A single turn carries every row of the set below to another of its rows. Some are shown first; where does it send the rows asked next?
ligup: [  7,   6,   3,   3, -10, -14,   9,  15, -12,  -1,  11,   5,  -5,   7,  -5,
   0,   7,   9,  -5,  16,  -5,  -5,  14,   2]
maf: [ -4, -20,  -5,  -5,  -3,   7,   4,   3,   4,   8,   7,  -4,  -9, -16,   3,
   4,   2,  15,   2,  12,   3, -15,   5,  -8]
bamot: [ 12,   3,  -1,  -6,   0,   0, -13, -15,  13,  -5,  13,  -6,   4,  11,  11,
   1,   6,  13,  -2,  17,  -9,  -7,   0,  -1]
butub: [ 16,   9,   0,   4,  -3,  -4,  -8, -24,  11,   0,  21, -11,   0,  -1,   4,
  10,   0,  10,  -3,   7,  -4,  -4,  -8,  -4]
sig: [ -1,  -5,  -5,   6,  -2,  -4,  10,   2,   2,  -2, -19,   0,   1,  -8,   5,
  -4,  13,   7,   7,   1,  -7,  11,   2, -15]
pidog: [  0,   1,  -2,   1,   9,   5,  11,  -8,  13, -13,  -1,  -3,   0,  -2,  10,
  -9,   7,   0,  17,   1,  -4,  10,   6,  -8]
mak: [  4,   9,   3,   6, -15,  -5,   7,  11, -13,   5,   2,   1,  -7,   3,  -7,
  -6,  12,   9,  -6,   9,   5,   6,  17,   3]
dazo: [  2,  16,   2,  12,   6, -15,   1,   2,  -1,  -6,  18,   4,   0,   7,  -9,
  -2,  17,  14, -11,   5,   0,  10,   8,  -4]
refa: [ 22,   9,  -2,   1,   0,  -8,   1, -15,  18,   0,  10,  -6,   8,   6,  17,
   8,   6,  14,  -9,   4,  -4,   1,  -1,   0]
tigo: [-12,  -8,  -4,   8,   5,  -6,   6,  12,   1,   5,  17,   2,  -7, -17,  -9,
   5,   2,  16,   5,  -3,   8,   0,  -2, -10]
kenaf: [ 10,   3,   2,   5,  -4, -15,  19,  16,  -4,   2,   4,   8,  -4,   5,   3,
  -1,  13,  11, -12,   0,   7,   3,   8,   5]
Gel: [  3,   3,  -4,   7,   7,  -1, -11, -17,  14,   1,  19,  -6,  10, -11,   5,
   8,   9,  19,   0,   3,  -5,   1,  -7, -14]
depa: [ 16,  12,   0,   2, -10,   1, -13, -18,   5,   0,  11, -14,   7,   8,  11,
   2,   3,   9,   2,  12,  -4,   4,   1,  -2]
kapo: [  4, -17,  -4,  -2,   3,   3,  14,   2,  12,   8,  11,  -2,  -4, -16,  14,
   6,  -1,  13,   4,  -4,  11,  -8,  -3,  -3]
Nozep: [ -5, -15,  -3,  -1,   5,   8,   6,  -1,  -4,   6,  15,   2, -11, -14,  -2,
   0,   3,   9,   3,  -1,  15, -10,  -7,  -4]
dul: [  9,  12,   3,   7,  -8, -13,   5,   3, -11,   4,   6,   9,  -6,   2, -13,
  -1,  16,  12, -17,   5,   2,   2,   5,   1]
Zezep: [  7,  10,  -8,   6,  -3, -12,  12,   0,   9,  -7,  -7,  -6,  -2,   0,   2,
   4,  -6,   1,  11,   4, -10,  15,   7, -11]
Fuza: [ -5, -14,  -6,  -5,  -3,  15,  -1,  -1,   2,  10,   6,  -8,  -8, -13,   4,
  -1,  -3,  11,  10,   4,  13,  -4,   2,  -4]

bamot moves to maf
butub moves to Nozep
And these:
mak moves to depa
kapo moves to kenaf
pidog moves to sig
dazo moves to Gel

A single turn carries every row of the set below to another of its rows. Some are shown first; where does it send the rows asked next?
Pinub: [-8,  2,  5,  0, 12, -2,  9, -2,  2, -1,  5,  8, 15,  8, 17, -9,  9, -6,
  3, 11,  1, -3, -2]
Bebog: [-24,  -6,   7,   2,   4,   6, -11,   2,  -2, -10,  -7,  -4,  -5,   4,  -2,
  10,   2,   3,  -3,  -4, -11,  11,   4]
lene: [-16,   2,  -4,   2,   0,  -3,  -7,  -6, -17,   4,  -2,  -2,  16,  18,   3,
  -5,  11,  -3,  -6,  -6,  -4,   1,   1]
mab: [-12, -13,  15,  -1,   3,  14, -15,  -2,  -3,  -9,   5,  -8,  -4,   4,   9,
   5,   5,   1,  -6,  -6,  -8,  -1,  10]
laduf: [  0,   6,   5,   4,  -9,   1,  -6, -15,   0, -10,  13,  -5,  -4,  -2,  13,
   9, -12, -10,  -2,  -2,   9,  -9,   4]
Likam: [  8, -14,   2,   7,   2,  17,  -7,  -8, -10,  -3,  -3,  -1,  -1,   8,  -1,
  -9,   3,  -1,   6,  -6,   6,   5,  17]
dit: [ -9,   4,  12,  -3,  -3,   7,  -2,  11,   9,   4,   6,   0, -10,   3,   6,
   3, -14,  -2,  -2, -11, -10,  -1, -13]
Misi: [  8,  -6,  -7,  -3,   7,   3,  10,   6,   9,  -9, -15,   6,  12,   7,  -8,
   1,   1,   7,  -2,  -1,   3,  11,  -4]
zak: [-12,  -2,   1,  -7,   2,   2,  -1,   1, -12,  -1,   3,  -3,  19,  18,  12,
  -3,   9,  -1, -14,  -1,  -3,  -6,  -5]
Kodiv: [-12,   7,  -8,  -1,   4, -13,  -7,   1,   3,  -8,   6,   7,   0,  -2,   2,
  16, -13,   0,  -8, -14,   5,   3,  -7]
nupu: [  5,  -9,  18,  -3,   0,   8, -13, -10,   4, -11,  10,  -5,   5,  -3,   5,
  -4,  15,  -6,  -8,  -3,  -2,  -1,   9]
beko: [ 17,  -7,  -5,   0,  -4,  16,   0, -14,  -4,  -9,   2,  -8,  13,   8,  -2,
   1,   5,   0,  -4,  -3,  10,   0,   9]
gapo: [ 12,  -5,  -5,  -1,   5, -10,  -4, -15,   3,  -1,  10,   4,   7, -10,   8,
  -3,   2,  -4, -12,  -1,  14, -11,  -3]
pid: [ 21,   0,  -1,   2,   0,  -8, -19,  18,   2,  -2,   0,  -1,  -2,  -2,   0,
  -2,  -3,   0,  -2,   0,  10,  -3,   8]
Nazo: [-21,  -1,  -7,   7,  -1,   2,  -1,  -3,  -9,   3, -10,  -5, -11,   2,   0,
   7, -13,   0,  -4,   3,   0,   1,  -6]
fupan: [  6,   6,  -7,  -1,   4,  -5,  11,  -8,  17,  10,   4,   1,   8,  -9,  -2,
   0,  -1,  -2,  -3,   0,   0,  -4, -17]
tivib: [-15,   7,  -3,   6,  12,   0,   5,  -9,  -3,   7,   9,   4,  14,   6,   8,
  -6,  11,  -7,  12,   4,  -1,   2,   1]
nad: [17,  7, -7,  1,  2, -2, -7, 13,  9, -5,  6, -7,  1, -6,  2, 12, -9,  0,
  1,  7, 13, -4,  2]
Ledo: [-16,  -1,   1,   3,   7,  -4,  -2,   0,  13,  -3, -11,   0,   5,   2,  -4,
  12,   5,   7,   4,  -8, -17,  10,  -2]
Nivud: [-14,   7,  -2,   7,  -1,   2,   3, -10,  -7,  10,  -2,  -4,  14,  16,   6,
  -4,   9,  -4,   8,   1, -10,  -1,   1]
nor: [ -4,  -2,  15,   7,  -2,  -8, -15,   1,  -2,  -4,   0,  10, -15,  -1,   7,
 -10,  -7,  -9,   1,  -8,   2,   3,   6]
simim: [  7,   9,   5,   3, -14, -20,  -3,  -4,  10,  -6, -11,   5,   4,   4,  -1,
   0,  -5,  -5,  -6,  -8,  -4,   1,  -6]
Goko: [ -8,  -3,   5,  -7,  13,  -1,   0,   5,  -5,   0,   9,   8,  17,   9,  11,
 -13,  13,  -5,  -9,   0,   1,  -2,  -6]
kati: [ 10,  -3,   7,  -1,   4,  -5,  -5, -16,  16, -11,   6,   0,  15,  -6,   6,
   5,  15,  -1,  -4,  -3,  -2,  -2,   7]
fomi: [  9,  -9,  11,  -1,  -9,   2,  -9,  -6,  -7,   1,   0,  -4,  -4,   0,   7,
 -15,   1,  -8, -16,   2,   5, -10,  -2]
popof: [ -2,   5,  -1,   0,   7,  -6,   1, -10,  20,  -6,   2,   0,  15,  -6,  -6,
  12,  13,   2,   1,  -5,  -8,   8,  -3]
Popaz: [ 10,   9,   4,   0,  -6,  -3, -10,  -9,   9,  10,  17,   0,   3,  -4,  -1,
  -2,   0,  -7,  -1, -23,  -4,  -4,  -4]
Madat: [ -8, -10, -10,   1,  18,  12,   5,   7,   1,  -7,  -5,   7,   1,   4,  -3,
   6,  -5,   8,   5,  -4,   6,  12,   2]
mavi: [ -4, -10,   3,   3,   6,  28,   4,   4,  -2,   0,  -3,  -3,  -5,   8,  -1,
  -2,  -5,   2,   9,   0,   0,   9,   5]
tepaf: [-10, -11,   2,   1,   0,  11, -13,  -1, -13,  13,   6,  -7, -11,   2,   5,
  -4,  -6,  -1, -10, -11,  -2,  -7,  -2]
zego: [ 16,   3,   1,  -1,  -7,   8, -16,  20,   1,   5,   4, -14,  -3,   2,  -2,
   4,  -7,   0,  -4,  -2,   2,  -5,   1]
Sugif: [ -8,   2,  -8,   9,   7, -14,   2,  -2,   6,  13, -14,   9,  -4,  -4,  -5,
  -3,  -4,   2,   4,  -4,  -5,   5,  -9]
Riro: [ 10,   8,  -4,  10,  -6,  -4, -11,  15,   4,   2, -10,  -7,  -7,   1,  -5,
   5, -10,   0,   9,   6,   2,   3,   6]
Nos: [ 14,   8,  -7,   5,   6,  -1, -10,  17,  12,  11,   5,  -4,  -2,  -5,  -5,
   5,  -6,   2,  11,  -4,   2,   0,   2]
Pavi: [ 18,  -7, -10,  -5,   6,   7,   2,  -3,   6,  -1,   0,   1,  19,   5,  -9,
  -1,   8,   6,  -5, -15,   4,   5,   0]
Mupop: [  5,   4, -11,   6,   0,   1, -20,  13,  -6,   1,   3, -10,  -6,   1,  -2,
  13, -11,   3,   2,  -4,   8,  -2,   9]

Madat moves to mavi
nad moves to Nos
And these:
Goko moves to Pinub
dit moves to nor
popof moves to Ledo
Nazo moves to tepaf

A single turn carries every row of the set below to another of its rows. Some are shown first; where does it send the rows asked next?
Fev: [  0, -44, -12,  18,  -5,  -5,  -8,  -8,  21,  -2,  16,   0,  -2,   8, -27,
  19,  17, -10,  -4,  -4,  -6,   2]
fef: [-17, -21,  -7,   7,  -4,  14, -10,  -2,  20, -14, -12,   0,  -1,  25, -15,
   9,  26,  -4,  -1, -15, -14,   5]
Muv: [ -6, -22, -13,   3,  -5,   1,  -7,   3,  22,  -3,  12,   0,  -4,  22, -40,
  26,  32, -10,  -8,  -9, -15,  11]
radaz: [-11, -24, -17,   9,   4,  20, -13,   7,  25,  -7,   0,   8,  -9,  19,  -3,
  14,  20,   6,  -3, -11,  -8,  -5]
Fug: [  3, -44, -19,  -3,  -8,  16,  -8,  -1,  22,   6,  14,   0,   0,  22,  -4,
  16,  22, -10,  -3, -30,  -8,   5]
duli: [ -8,  -9, -16,   9,  -8,  -8, -11,   0,  20,  -5,  14,   0,  -2,  13,  -4,
  20,  18, -14,  -3, -35, -14,  10]
lur: [ 15, -29, -13,  20, -10,  17, -12,  17,  15,  -9,  27,   0, -15,  19, -19,
   8,  16, -11,   2,  -6,  -6,   6]
pogos: [  0, -24, -10,  18, -16,   4,  -7, -12,  18,  -6,  12,  -7,   1,  13, -36,
  19,  15, -22,  -9,  -3,   2,   6]
donat: [ -3, -35, -14,   6,  -9,   5, -18,  15,  28,  -3,  18,   1, -17,  23, -27,
  20,  17, -10,  -4,   0, -15,  -1]
Zubun: [ -7, -22, -20,  19,   0,  13,  -8,  -1,  14,  -4,  13,   7,  -1,  -1,  -6,
  20,  14, -14,   8, -29,  -7,  13]
rinog: [-18, -12, -13,  17, -17,   1, -26,  -2,  25,  -5,   7, -12,  -9,  24,  -6,
  17,  14, -14,  -6, -17, -12,  11]
Per: [ -1,  -6,  -5,   2, -16,  19,  -9,   2,  11,  -9,   1,  -4,   8,  22, -12,
   6,  23,  -6,   4, -23, -12,   4]
Vol: [-10, -36, -17,   4,  -1,  29,   2, -10,  20,   5,  10, -13,  -3,  18, -13,
  21,  22, -17,  -6, -17,  -5,   1]
sezem: [-17, -25, -16,  28,  -9,  22, -23,  -3,  19,  -4,   6,  -5,  -9,  10,  -8,
  17,  10, -15,   5, -12,  -5,  13]
fusa: [ 10, -28,  -9,  -1, -10,   9,  -9,   9,  25,  -3,   8,  -8,   0,  33,   1,
  14,  14, -10,  -8, -24,   0,  20]
bada: [ -3, -19,  -7,   7,  -3,  23,   1,   1,  23,  -5,   5, -22,  -4,  29,  -8,
  19,  14, -17, -11, -10,   3,  16]
lek: [  3, -10, -15,   5,  -8,  24, -12,  11,  16,  -1,  12,   3,  -1,  15,   1,
  11,  17,   3,   2, -19,  -6,  -5]
pel: [ 16, -12, -21,  15, -12,  -1, -12,   0,  20,  -3,  19,  -9,   1,  18, -25,
  11,   8, -17, -10,  -6,   3,  11]
gik: [ 15, -32, -23,  16,  -1, -10, -12,   3,  23,   0,  23,  -1,  -3,  13, -17,
  11,  11,  -5,  -5,  -8,  -4,   8]
gezi: [ 11, -14, -13,  17,  -6,  13,  -1,   5,   9,  -9,  21,  -2,  -2,  18, -33,
  15,  31, -12,  -2, -15,  -6,  18]

duli moves to Zubun
Muv moves to gezi
And these:
Fev moves to pogos
fef moves to Per
Vol moves to bada

